Some points, each followed by its number:
[  8  -7   1 -10   3  -1  11 -20  17 -11  -8  -9  -8  -1  -8  10 -11   7 -17   4 -13  -2   8  -6  13  -3  -7   9   8   1   2] 0
[ -1   3  -4  -8  -3  -9  -1 -16   0  -8 -13   1  -7   6   4  -5  -2   4  -9  18  -2   1  11   0   3  12   0  -2   9   1   2] 1
[  54    4   -5  -21    2 -118   40 -127   69  -38  -16  -89 -117   74   16   28   -3   80  -43   13  -41  -35    0  -67  126  -20   53   16   58   39   84] 2
[-13   4  -3   8  -8   0   3   2  -2 -13  -9   8   6  -4   0  -5 -13  -1  -1  11   3   8   6   2  -4  12 -14  -7  -6   6  -9] 3
[  7 -36   1 -15  -5  89 -45  97 -28  27  10  45  75 -55 -42 -49  12 -31  38 -58  43  -8 -17  39 -94 -11 -44 -26  -7 -31  -5] 4
[ -1 -30  -2 -12   2  74 -43  93 -33  27  11  58  59 -42 -31 -41  11 -37  36 -36  33  -4 -23  31 -71   5 -30 -23  -5 -24  -8] 5
[  1  30  -4   7   2 -85  34 -96  35 -16   4 -50 -76  62  42  43  11  39 -21  49 -37 -13  18 -44  98  15  49  19  19  26  33] 6
[-42  16  10  15 -19  -7  -6   6 -28   5 -17  19  20 -30  19   1   8 -10  -9  33  19  19  11  21 -25  14  -2   1 -20   2 -33] 7
[  41   22   -5  -19   -8  -99   41 -127   50  -36   -7  -79  -96   67    8   24   14   75  -39   29  -25  -29    1  -59  117  -16   55   27   44   29   69] 8
[-24  -2  -3   7   1  52 -12  72 -23  17  18  44  53 -21   4  -6  10 -43  16   1  24  14  -2  32 -54  23 -26 -11 -25 -12 -35] 9
[ 55 -23  -7 -16  21  44 -12  32   1   9   7 -23  24 -18 -53 -28 -20  17  38 -88  11 -25 -20  -6 -26 -45 -14 -24  29 -37  30] 10
[ -4  21   2  10 -10 -91  13 -90  17 -12   5 -42 -62  58  43  45  15  25 -35  59 -40   3  13 -32  73  20  41  24   8  23  16] 11
[ 10  -7  -8   7  11   7   3  -2   1   1  -7  -4   6  -7 -18  -9 -12   9   4 -24  -2  -5  -8  -7   0 -21  -3  -2   5  -4   3] 12
[-14  -4  11  20   3  26   5  37 -14   8   6  23  21 -23  -4  -3  -2 -27   2   3   3  16   3  12 -30   6 -16  -7 -23   3 -35] 13
[  2 -27   4 -11  -6  69 -32  97 -35  27  14  55  51 -47 -30 -36  11 -33  46 -55  42  -1 -12  34 -71  -3 -37 -25 -14 -24 -16] 14
[-34   5  10   6  -5  12 -11  28 -27  22 -12  29  32 -25  11   0  11 -17   5   8  20  12  13  25 -36  15  -5   5 -18 -10 -35] 15
[ 53 -47  -2 -36  23  60 -22  36  13   7   7  -3  28 -23 -57 -37   5  -2  40 -77  16 -25 -27  -5 -32 -37 -24 -12  19 -24  46] 16
[ 25 -14  -3 -11   6  -3  11 -24  16  -7  -5 -25  -4   2 -23   8 -21   7  -5 -19 -12  -5  -7  -6  11 -27   1   3   6  -5   8] 17
New points follow, each followed by the numbers of its two nearest points above, nearest first.
[-20  29   8  19 -21 -50   3 -27  -7  -5  -4  -9 -20  29  46  19   8  -2 -22  60 -12  20  10  -4  29  34  20   9 -19  26 -18] 1 3
[ 13 -11  -5 -15   7   6  -4  -1   3  -4  10  -3  -6  -8 -20 -20  -3   9   9 -24  -5 -16   1  -6  -4  -4   5  -2   8  -4  22] 12 17
[ 73  -5 -12 -28  28 -48  21 -74  33 -12  -5 -82 -50  33 -26   3  -9  64  -5 -37 -36 -31 -17 -50  71 -49  34   5  54   1  67] 8 2
[ -4  30   7   9 -12 -60   7 -68  12 -11   6 -40 -41  36  40  46  22  18 -21  40 -36   8  13 -24  53  16  32   3   2  18   5] 11 6
[ 36 -17  -6 -36  -1 -56  -4 -71  24  -6   3 -48 -52  28  -6  12  13  50  -5 -17 -20 -39  -2 -30  56 -27  22   6  37  -2  65] 17 0
[ 11  -6  -8   2  18  40  -4  40  -4  13  -5   5  30 -14 -36 -25 -21  -8  14 -37  12  -5   0   2 -37 -19  -5 -18   4 -19 -15] 12 13
[-20   2   6  -1 -13  15  -2  17  -5   3  -6  25   3  -4   9  -9   2  -9   2  14  17  10   5   9 -11  15  -2  -1  -7   7 -10] 3 13
[  4 -25   3  -6  -1  42 -22  44 -13  13  12  23  38 -25 -21 -21  -9 -26  25 -35  14  -3 -11  17 -42  -9 -18 -14  -6 -13   5] 13 5
[-27  43  -4  25  -4 -53  39 -76  15 -27 -23 -29 -36  40  49  33 -33  10 -46  69 -36  32  17  -9  60   8  22  23  -6  29 -28] 11 6
[ 27 -38   5 -23   1  53 -38  37  -6  11  19   4  24 -23 -39 -27  18   4  36 -62  16 -26 -23   8 -33 -22 -13 -12  10 -21  39] 16 10
[ 31 -33   4 -22  -2  35 -36  38 -14   7  15   6  27 -23 -29 -20   6 -14  33 -45  17 -14 -21   6 -33 -12 -15 -10   6 -27  23] 16 10
[ 54 -27  -6 -30  22  -9   4 -33  18  10  11 -29 -21  -7 -38  11   9  19   6 -50 -33 -13 -23 -36  23 -31   2   6  30 -19  62] 17 12
[ 19  -4   0 -11   0 -11 -16   6  -4  15   5 -19   0  -2 -11  -2  19  10  16 -28 -10 -15 -13  -6   5 -11   4   1  16 -21  27] 12 17
[-15  12  -9  17   7  -2  13  10  -5   1  -3  16   5  -5   7   7  -7 -14  -5  13  -9  12   5   8  -5   6   3   8 -11   7 -15] 3 1
[-61  22  -1  19 -20   1   1  27 -18  -7 -14  45  13  -4  33  -1  -8 -28 -20  63  13  33  23  32 -23  35 -12   2 -25  23 -57] 7 15
[-81  41  21  40 -27 -31   1   8 -29   5 -16  40   5   5  60  17   4 -28 -32  90   4  36  31  28 -14  58   3  19 -45  19 -65] 7 15
[-61  26   8  30 -15   2  14  16 -22  -1 -13  43  13  -2  28  -3   3 -24 -29  54  17  32  16  16 -20  30  -5   5 -34  24 -58] 7 15
[-29  20  -5  16 -11 -37  26 -35  13 -22 -18   9 -20  21  27  13  -2  11 -37  53 -10  13  17  -2  28  17  13   5  -7  34 -19] 1 3
[-18  36  -2  36  -2 -65  38 -66  21 -16 -17 -22 -57  37  47  39  -4   7 -37  58 -34  23  17 -23  61  21  30  17  -9  38 -11] 11 6
[-19   9   4  15 -10 -31   7 -29   1  -6  -4  -2 -18  24  28   5   5   9 -20  37 -15   7   4   0  26  20   7  12  -5  18  -5] 1 0
[-59  29   7  30 -28 -12  13   1 -16 -15 -16  38  -7  -2  47  12 -11 -25 -32  71  16  36  31  17   7  46   5   5 -33  33 -57] 7 3
[  16  -54   -3  -24    5  112  -51  125  -25   37   31   46   99  -67  -59  -51    8  -47   73  -81   54  -18  -28   44 -113  -14  -51  -31   -6  -58   -7] 4 14
